Every row has a hidden score. How much higher is the second row's score than the first row's in each pair? 15 means about the same, 30 much higher and 0 much lower. The score is a weighted sum of the row's numbers plus the product of two more (or one squared), each taken from its middle value.
[-1.3 -0.2 -0.4  0.3  0.4  0.7  0.1  0.   0.7  0. ]
[ 1.  -0.3  0.5 -0.4 -0.8  0.3 -0.3 -0.6 -0.5  0. ] 15
[ 0.9  0.6 -1.3 -0.8 -0.1 -1.6 -1.3  0.9 -0.4 -0.1]
[-0.2  0.7  0.   0.6  0.3  0.7  0.1  0.2  0.6  1.2] 14
[ 0.4 -0.5  1.  -0.2 -1.2  1.2  0.8 -0.7 -0.7  0. ]
[ 2.5  0.3  4.  -3.7 -0.4 -2.8 -0.1 -3.1 -2.7 -4.1] 29
[-0.7  1.2  0.   0.2 -1.1  0.7 -0.2  1.9  0.6  0.5]
[-0.9 -0.7 -0.7  1.8  0.7  1.1  0.3  1.2  1.   1.7] 16
[-1.   0.9 -1.   0.7  0.5  0.6  0.   0.3  0.5  1.6]
[ 0.2 -0.5  0.1 -0.4  1.2 -0.5 -0.2 -0.2  0.7 -0.8] 21
[0.1 0.8 0.4 0.  0.3 0.6 0.2 1.4 0.5 0.8]
[ 1.1 -0.1 -0.1  0.2  0.2 -0.8  1.1 -1.2 -0.6 -0.3] 20
[-0.2 -0.3 -0.8  1.9 -0.5  2.5  0.7  0.1  1.4  1.5]
[ 1.5  1.5 -0.2 -1.2  0.  -0.2 -0.2  0.6  1.6  0.3] 20
[-0.3  0.1 -0.2  0.3  0.2  0.1  0.2 -0.2  0.5  0.6]
[ 0.8  1.2  0.4 -0.1 -0.5 -0.4  0.2  0.3 -1.3 -1.5] 20
[ 0.7 -0.3  0.  -1.2  1.   0.4 -0.3  0.1  0.7  0.7]
[ 0.1  0.7 -0.9 -0.1 -0.2  0.7 -0.2  1.6  0.   0. ] 17
[ 0.   0.  -1.1 -0.3 -0.4  0.2  0.5 -0.5  0.4  0.5]
[-0.6 -0.5  0.6 -1.  -1.  -2.3 -0.6  0.3 -1.7 -0.4] 28
[-0.6 -0.3  0.2 -0.7  1.   0.   1.2 -0.8  0.6  0.5]
[-0.2  0.2  0.  -0.3  0.5  0.   0.5  0.   0.4  0.7] 14
[-0.7  1.7 -3.   2.2  1.1  1.6 -0.5  1.4  2.7  1.6]
[ 1.4  0.2  0.4 -0.9 -0.1 -0.2 -0.6 -0.2  0.2 -0.5] 19
[ 0.3 -1.   0.6 -0.5 -0.7 -1.  -0.4 -0.7 -1.  -0.1]
[-1.2 -0.8 -0.6  0.9 -0.6  0.7 -0.1  0.8  0.2  0.7] 10
[-0.4  0.5 -1.1  1.   0.1  1.6  2.2  1.   1.4  1.4]
[ 0.8 -0.1 -0.2 -0.2 -0.7  0.9  0.4 -1.2  0.3 -1.1] 6
[-0.8  0.1 -0.4  0.4  0.7  1.  -0.7  0.6  0.7  0.2]
[ 0.8  0.1  0.6 -0.3 -0.2 -0.8 -2.1 -1.  -0.5 -1.9] 17
[ 0.  -0.4  0.4 -1.3 -0.8 -0.6  0.1 -0.5 -0.1  0.3]
[ 0.2 -1.  -2.   0.6  0.8  0.6  0.1  0.5  0.9  1. ] 9
[-0.3 -0.2  0.4 -0.3 -1.1  0.7  1.2  0.  -1.1 -0.3]
[-1.4  0.  -1.1  1.3  0.5  2.   0.4 -0.3  0.8  0.9] 8
[ 0.5  0.4 -0.2 -0.1 -0.6  0.4 -1.2 -0.6 -1.   0.5]
[-0.2  0.4 -0.5  0.7  0.  -0.1 -0.1  0.   0.1  0.7] 21
[ 0.4 -0.1  0.1 -0.6  0.2 -2.  -1.1  0.7 -0.8 -0.9]
[ 0.1  0.3  0.3  0.6  1.8 -0.2 -0.8  0.4  0.9 -0.6] 17
[ 0.   0.6 -1.9  0.8  0.4  0.6  0.6  1.8  1.8  1.8]
[-0.5  0.3 -0.4  0.4  0.9  0.1 -1.1 -0.2  0.   0.5] 16
[-0.8 -0.4  0.7 -0.2 -0.6 -0.4  0.6 -1.6 -0.7 -0.7]
[-0.6 -1.2 -0.4 -0.6  0.  -0.5 -0.4  0.5  0.3  0.2] 15
[ 1.1 -0.3  1.6 -0.7  0.6  0.3 -1.6 -0.6 -0.3 -0.5]
[-0.6 -0.4 -1.1  1.4  0.4  0.  -0.2  0.   1.5  1.6] 18
[-0.8  0.8  0.2 -1.4  0.7 -1.   0.  -0.6  0.1  0. ]
[ 0.2 -0.7  1.3 -1.5 -0.7 -1.   0.1 -0.6  0.  -1.1] 18
[ 0.3  0.  -0.6  0.4  0.9 -0.1 -0.5  0.   1.  -0.2]
[-0.2 -0.7  1.2 -1.  -0.2 -0.5  0.  -0.1 -0.5 -0.2] 16
[-1.3 -2.   0.7 -0.1 -0.3  0.3  0.8 -1.2 -0.6  0.2]
[ 1.2  0.2 -1.5  0.3 -0.2 -0.8  0.1  2.   0.2  0.6] 15
[-0.4  1.4 -1.1  0.3  0.1 -0.3 -1.1  1.6 -0.8 -1.2]
[-0.3 -0.4 -0.6  0.6 -0.3  0.4 -1.8  0.5  0.5  0.9] 13
[-1.   0.2 -0.7  0.3  0.6 -0.9  0.3  0.6  0.6  0.1]
[ 2.2  0.1  2.6 -1.9 -1.4 -1.8 -1.2 -1.3 -2.2 -2.7] 15
[ 0.2 -0.7  0.1 -0.1 -0.8 -0.1  0.  -0.9 -0.4 -0.4]
[ 0.6  0.8 -0.8  0.   0.9 -1.2 -1.2  1.8 -0.4 -0.8] 20
[ 0.8 -0.3 -0.8 -0.1  0.  -0.1 -1.3  0.7  0.8 -0.2]
[ 0.7 -0.1  0.  -0.7 -1.1  0.1  0.6  0.2  0.   0.6] 13
[ 0.3 -0.1 -0.1  0.3 -0.6  0.3 -0.5  0.1 -0.4  0.7]
[ 1.6  1.  -1.4  0.8 -0.1  0.  -1.3  1.2  0.7 -0.4] 19
[ 0.6 -0.1 -0.3 -0.5  0.3 -0.1 -0.1  0.3  0.2 -0.4]
[ 0.6  0.9  0.   0.3  0.3 -0.5 -0.6  0.   0.1 -0.7] 18
[-0.6  0.   0.6 -0.4 -0.6 -0.5  0.9 -0.8 -0.4 -0.4]
[-1.   0.  -0.6 -0.5  0.  -1.3 -0.1 -0.5  0.2 -0.5] 16
[-0.6 -0.6  1.  -0.9  0.4 -0.7  0.   0.2 -0.5 -0.1]
[-0.3  0.1 -0.9 -0.1  0.6  0.3  0.6 -0.6 -0.2  0.4] 10
[-1.7 -0.8  0.6  0.  -0.1  0.4  1.1 -0.6 -0.6  0.5]
[-0.1 -0.1  0.7  0.8 -0.3  0.7  0.5 -0.1  0.1  0.3] 15
[ 0.   0.3 -0.6  1.3  0.4 -0.2 -0.5  0.9 -0.5 -0.3]
[ 0.9  0.2 -0.8 -0.6  0.  -0.1 -1.2  1.1  1.7 -0.4] 13
[-0.2  0.2 -1.1  0.6 -1.   0.8  0.6  1.2  0.8  0.6]
[-0.8  0.6 -0.4  0.8 -0.3  0.8  2.   0.5  0.5  1.4] 16
[ 0.9 -0.5  0.1  1.  -0.2  0.6 -1.7  0.3  0.3  0.1]
[-0.4  0.3 -0.2  1.9  0.2  1.3  0.2  0.5  0.3 -0.4] 18
[-0.5 -1.7 -0.4 -0.2  0.7  0.4  1.5 -1.4 -0.2  0.9]
[-0.3  0.3 -2.   2.7  0.2  1.7  0.2  1.   1.5  2.6] 14
[ 0.1 -1.3  1.3 -2.  -0.7 -1.7  0.1 -1.6 -1.5 -1. ]
[-1.6 -1.   0.4  1.   0.1 -0.4  1.1 -0.2  0.1 -0.2] 12
[-0.2 -0.3  0.1 -0.2  0.6 -0.1  1.1 -1.  -0.6 -0.4]
[-0.3  1.   0.5  0.2 -0.3 -0.4 -0.5  0.4 -0.3 -0.3] 17
[-1.1 -0.3 -1.5  0.7  1.8  1.   1.   0.3  0.9  1.4]
[ 0.7  0.1 -0.5 -0.4 -0.4 -0.3 -0.2  0.2  0.  -0.6] 18
[-1.   0.7 -0.2  0.   0.3  1.4  0.5  1.2  0.1  0.6]
[ 1.4 -0.3  2.1 -3.  -1.6 -4.  -2.1 -1.  -2.5 -2. ] 29
[-1.4  0.6 -0.4  0.1  1.1  0.2  0.2 -0.3  0.2 -1.4]
[-0.9 -0.6 -0.1  0.6  0.2  0.8  0.7 -0.1  0.  -0.6] 14
[ 0.1  0.4  0.1 -0.1  1.8 -0.4 -0.4  0.5  0.3 -0.8]
[-0.2  0.1 -0.2 -0.6  0.2 -0.2 -0.5 -0.6  0.5  0.1] 8
[ 0.7 -0.9  0.2  0.2 -0.9  0.8  1.4 -0.6  0.2  0.5]
[ 1.4 -0.2 -0.1  0.1  0.3  0.3 -1.1  0.6  1.2  0.3] 17
[ 0.5  0.1 -0.8  0.2  0.  -0.4 -0.4  0.5 -0.3 -0.2]
[ 0.  -0.3  0.3 -0.9 -0.1  0.2 -0.2 -0.8 -0.7 -1.2] 12
[-0.9  1.  -1.8  2.2  1.   1.3 -0.9  1.8  2.2  1.7]
[-1.1  0.4 -0.8  0.8 -0.7  2.  -0.2  0.6  1.6  0.3] 10
[-1.4 -0.1 -0.1  0.9  0.   0.2 -0.4 -0.6  0.1  0.4]
[ 0.2  0.  -0.6  1.4 -0.3 -0.1  0.1  0.5  0.9  0.7] 17
[-0.6  0.6 -0.8 -0.6 -0.7  0.3  0.   0.9  0.6  1.1]
[-0.3 -0.3 -0.5  1.9 -0.2  2.2  0.7 -0.4  0.8  1. ] 13
[-0.1 -0.7 -0.1 -0.2  0.3  0.1 -0.1 -0.4  0.2  0.3]
[-1.5  1.1 -4.8  4.1  1.6  4.4  0.9  4.2  4.   3.9] 14
[ 0.5 -0.2 -1.   1.5  0.4  0.  -1.   0.1  1.6  0.7]
[ 0.7  0.5  0.8 -1.1 -0.3 -1.6  0.4 -0.7 -0.7  0.4] 14
[ 2.4  0.9  0.  -0.5 -0.1 -2.6 -2.5  1.3 -1.8 -1.2]
[ 0.1  1.3  0.2 -0.2 -0.2  0.6  0.  -0.2  0.7  0.3] 16
[-0.8  0.4  0.  -0.2 -0.1 -0.5 -1.2  1.5 -0.2  0.9]
[ 0.8  0.6 -0.1 -0.5  0.1 -0.4  0.4  0.3  0.2 -0.7] 23
[ 0.7 -0.6 -0.1 -0.7  0.   0.3  0.3 -0.7  1.5  1. ]
[ 0.   0.6  0.5 -0.4  0.  -0.6  0.3 -0.8 -0.6  0.2] 18
[-0.4 -0.1  0.   1.2  0.2  0.9 -1.2  0.1 -0.1 -0.6]
[ 0.2 -0.3  0.1  0.   0.6 -0.1 -0.4  0.4  0.2 -0.7] 22
[ 0.5  0.5  0.9 -0.7 -0.6 -1.4  0.9 -1.4 -0.2  0.4]
[-0.2  0.5  0.1 -1.5  0.6 -1.8  0.8 -0.5  0.7  0.2] 15
[-0.9  0.4 -0.5  0.5 -0.3  0.3  1.1  0.5 -0.6  0.8]
[ 0.2 -1.1  0.1  0.1  0.2 -0.7 -0.2  0.4 -0.2  0.9] 17
[-0.1  1.   0.2  0.9  0.4  0.  -0.3  0.4 -0.5  0.1]
[-0.4 -0.3 -0.3  0.3 -0.1  1.5  0.4  1.   1.   1. ] 10
[ 1.6  0.5  0.3 -1.1 -0.3 -0.9 -0.5 -1.1 -1.1 -0.3]
[-0.6 -0.8  0.5 -0.2  0.  -0.1  0.2 -0.8 -0.5 -0.1] 18
[ 1.6  0.6 -0.1 -0.1 -0.2  0.2 -1.5 -0.1 -0.5 -1.4]
[-0.6 -0.5 -0.9  1.2  0.8  0.9 -0.1  1.1  0.9  1.8] 13
[ 1.4 -0.5  1.3 -1.5 -1.5 -0.7  0.7 -0.2 -0.6 -1.4]
[-0.4 -0.8  0.1  0.1  0.2  0.4  0.  -1.4  0.  -0.3] 6
[-0.2  0.9 -0.1 -1.2 -0.3 -0.2  0.3 -0.1  0.6  0.4]
[ 1.5 -0.2 -0.9  0.6 -0.4  1.5  0.1 -0.1  1.2 -0.2] 14
[ 0.  -1.1  0.2 -0.2  0.7 -1.  -0.1  0.4 -0.6 -0.4]
[ 1.2 -0.1  1.3 -2.3 -1.8 -0.2 -0.3 -0.5 -1.6 -0.9] 6
[ 0.8  0.3  0.9  0.9  0.2  0.1 -0.2 -0.6 -0.7  0.2]
[-0.8  0.5  0.   1.3  0.4  0.6 -1.2  0.1 -0.2  1. ] 13
[-0.7  1.3  0.1  0.4  0.5  0.7 -0.9  0.8  0.1 -0.3]
[-0.1 -0.3 -0.2  0.9  0.3  0.1  0.1 -0.2  0.   0. ] 15
[ 1.2 -0.8  2.6 -0.4 -0.5 -0.8 -1.4 -2.3 -2.3 -2. ]
[-0.1 -0.4  1.1 -0.9 -0.5 -1.4  0.9 -1.8 -1.4 -1. ] 19
[ 0.2 -0.2  0.3  0.2 -0.2  1.1  0.7 -0.9  0.   1.1]
[-1.2 -0.8  0.4  0.5 -0.8  0.   0.5 -1.  -1.3  0.3] 22
[ 0.   0.1  1.4 -0.8 -1.5 -0.3 -0.5 -1.8 -0.7 -1. ]
[-0.9 -1.1  0.7 -1.9 -0.7 -2.1 -1.4 -1.  -1.9 -0.8] 28
[-0.7 -0.8  0.3  1.  -0.9 -0.1 -0.1  0.3 -0.6 -0.4]
[ 0.4  0.6  0.1 -0.6  1.1 -0.8 -1.4 -0.4 -1.8 -0.9] 11
[-0.9  1.3 -1.1  1.  -0.1 -0.7  0.1  0.3  0.3  0.2]
[ 2.2 -0.5 -0.4 -0.2  0.1 -0.5 -0.6  0.6  1.4 -0.3] 15
[-0.9  0.   0.2  1.2  0.1  0.8 -1.3  0.7 -0.2 -0.3]
[ 0.8  0.6  0.4 -0.5  0.4  0.8 -0.4  0.7  0.8  0.8] 12
[-0.2  0.2  0.2 -0.9  0.  -0.5 -0.3 -0.3 -0.7 -0.3]
[ 1.  -0.5  1.5 -2.3 -0.1 -0.5 -0.5 -1.7 -1.3 -1.2] 13
[ 1.5 -0.3  0.6 -0.7 -0.4 -0.7 -0.7 -1.9 -1.3 -1. ]
[ 0.7 -0.6  1.  -0.5 -0.9 -0.9  0.5  0.2 -1.1 -1.8] 22
[ 0.2 -0.6  1.3 -1.5  0.2 -1.  -0.8 -0.7 -1.7 -1.1]
[ 0.5  0.7 -0.1  0.9  0.2  0.1  1.1  0.3  0.6  0.3] 21
[-0.8  0.8 -1.4  1.2  0.7  1.3  1.3  0.5  0.9 -0.1]
[-0.7  0.8 -0.6 -0.1  0.5  0.1 -0.1  1.2 -0.2  0.6] 11
[-0.8  0.1 -3.   2.4  1.1  2.   0.4  2.3  2.1  2.2]
[ 1.5  0.3 -1.   0.7  0.6 -0.1 -1.  -0.2  0.7  0.4] 18
[-1.2 -0.9 -0.4  0.   0.5  0.  -0.1  1.2  0.2  0.4]
[ 0.3  0.8 -1.2  0.   0.7  1.7  0.9  0.7  2.   0.3] 19
[-0.2  0.1  1.1 -0.2  0.4 -0.1  1.  -1.3 -0.8 -0.7]
[-1.1 -0.1  0.5 -0.8  0.  -0.3 -0.6 -0.7 -0.3  1.1] 14
[ 0.7 -0.4  0.3  0.7  0.9  1.2 -0.7 -0.2 -0.5 -1.7]
[ 1.8 -0.6  1.8 -2.4 -1.4 -0.3  0.3 -1.3 -0.4 -2. ] 18
[-0.9 -0.2 -0.1 -0.2 -0.4 -0.4  0.2 -0.6 -0.5  0. ]
[-0.8 -1.2 -1.5  1.5  1.9  0.7  0.3  1.   0.8  1.8] 11
[-0.8  0.4 -0.3  0.4  0.   0.6 -0.9  0.4  0.1  0.3]
[-0.5  0.   0.5 -0.2 -2.1 -0.9  0.  -0.6 -1.8 -0.7] 24
[ 2.  -0.5  2.3 -1.3 -0.3 -2.8 -1.6 -1.8 -2.7 -3.3]
[ 0.  -1.   0.8 -0.2  0.7  0.2 -0.9  0.9 -0.6 -0.1] 7
[-0.6  0.1  0.3 -1.   0.7 -0.4  0.9  0.6 -0.1  1. ]
[ 1.3 -0.6  0.1 -1.2 -0.3  0.7  0.3 -0.9  0.3 -0.2] 16
[-0.2  2.3 -0.2  0.3  0.4  0.8  0.8  1.2  1.2 -0.9]
[-0.4 -1.   1.5 -1.  -0.2 -1.1  0.8 -1.7 -0.6  0.3] 7
[ 0.2  1.  -1.4 -0.4 -0.4  0.1 -0.9  1.2  0.6 -0.3]
[-0.4  0.2  0.1 -1.1  0.7 -0.9  0.6 -0.7 -0.2 -0.3] 19
[-0.6  0.1 -0.6  0.8 -0.3  0.6  0.1  0.3  0.6  0.9]
[-0.6 -0.6 -0.2  0.5 -0.6  0.4  0.1  0.2  0.  -0.5] 14
[ 0.4  0.8  0.1  0.5 -0.7 -0.1  0.4 -0.5 -0.6  0. ]
[ 0.  -0.9  1.1 -1.3  0.  -0.4 -0.2 -0.8 -1.1  0.5] 12
[ 0.3 -1.1  2.3 -1.8 -0.6 -0.7 -0.3 -1.3 -2.2 -0.6]
[-0.9 -0.8 -0.1  1.6  0.1  1.8  1.6 -0.5  1.5  1. ] 12
[ 0.5 -0.5  0.5 -0.5 -0.1 -0.4  0.5 -0.4  0.  -0.3]
[-0.4 -0.3  0.4 -1.7 -0.6 -0.2 -0.6 -0.8  0.3 -0.9] 11
[ 1.5  0.7  1.  -0.2  0.1  0.4 -0.2 -1.5 -0.7  0.7]
[-0.5 -0.9 -0.2 -0.2  0.   1.1 -0.2  0.2  0.7 -0.3] 15
[-0.1  1.2  1.  -0.5 -0.1  0.3 -1.   0.1 -0.5 -0.5]
[-1.   0.4 -0.2  0.7 -0.3  0.6  0.4 -0.2 -0.1 -0.3] 15
[ 0.4 -0.2  0.4  0.1  0.2  0.4  0.1 -0.2 -0.3 -0.3]
[ 0.3  0.3 -1.5 -0.1  0.5 -1.  -2.3  2.  -1.  -0.5] 12
[-0.7  0.4 -3.3  2.   0.9  3.  -0.5  1.1  2.3  2.9]
[-0.4  0.2  0.3  0.1 -0.5 -0.3 -0.1 -0.3 -1.5 -0.3] 29
[-0.9  0.1 -0.9  1.   0.4  0.7 -0.7 -0.2  0.7  0.3]
[ 0.  -0.6  2.2 -0.9 -1.   1.2  1.5 -2.4 -0.8  0.9] 15
[-0.8 -0.1 -1.7  1.1  0.3  0.4  0.1  1.8  1.6  0.7]
[ 1.3  0.1  0.  -0.2 -1.1  0.  -0.1  0.2  0.   0.5] 12
[ 1.1 -0.9  0.2 -0.7  0.2 -1.3 -0.3 -1.1 -1.4 -1.5]
[-0.3 -0.8  0.3 -0.1  0.4  0.5 -0.3 -0.7 -0.3 -0.6] 10
[-0.3 -1.   1.7 -1.4  0.2 -0.8  0.3 -0.8 -1.5 -0.5]
[-0.5 -0.4  0.3  0.   0.  -0.2  1.1  0.1  0.4 -0.4] 17
[-0.5  0.1 -0.4  0.9  0.2  1.1 -0.1  0.7  0.7  1.5]
[-0.2  1.  -0.9  2.5  0.7  0.6  0.5  1.4  0.5  1.1] 23
[ 0.  -0.8  0.8 -0.8 -0.4  0.6  1.9 -1.1  0.1  1.2]
[-0.6 -0.9  0.4  0.3 -0.1  0.   0.3 -0.3 -0.5  0.7] 19
[ 1.4  0.6  0.1 -0.4 -0.3 -1.2 -1.5  0.2  0.6 -1.5]
[ 1.3 -0.3  3.5 -2.9 -1.1 -2.2  0.  -1.3 -2.6 -2. ] 11
[ 0.3  0.5 -0.1  0.1 -1.2  0.1  1.2 -0.2  0.3  1. ]
[-1.   0.4 -2.5  1.3 -0.1  0.7  1.   0.8  2.   1.1] 13
[ 0.  -0.1  1.   0.9 -0.7 -1.2  0.7 -0.1 -1.   0. ]
[ 0.3  0.2 -0.4 -0.1 -0.1  0.9 -0.2 -0.8  1.   0.7] 3
[ 1.7 -0.5  1.3 -0.2 -0.9  0.3 -0.1 -1.  -0.4  0.3]
[ 0.9  0.   1.1 -0.2  0.2 -1.1 -0.4 -1.5 -0.5  0.1] 20
[-0.5  0.9 -0.4  0.4  0.6  0.3 -0.2 -0.2  0.4  0.9]
[ 0.3  0.2  0.2  0.5 -0.5  0.4 -0.5 -0.4  0.1  0.5] 15
[ 0.6  0.1 -0.7  1.   0.8 -0.4 -0.9  1.1 -0.6 -0.6]
[ 1.5  0.1 -0.2 -0.9 -0.5 -1.2 -0.8  1.1  0.3 -1.1] 16
[ 0.3  0.3 -0.6  0.3 -0.6  0.1 -0.8  0.1  0.6  0.3]
[-0.2  1.   0.2  1.1  0.6  0.5 -1.3  2.   0.1 -0.2] 20
[-1.4  0.8 -0.6  0.7  0.5  0.8 -0.3  0.6  0.4  0. ]
[-0.1  0.5 -0.1 -0.2 -0.1  0.2 -0.7  0.2 -0.1 -0.4] 15
[ 1.7 -0.3  3.8 -3.2 -1.2 -3.  -0.7 -2.7 -3.5 -4.4]
[-1.3  0.4 -0.3  0.4  0.2  0.6 -1.2  1.4  1.1  0.9] 5
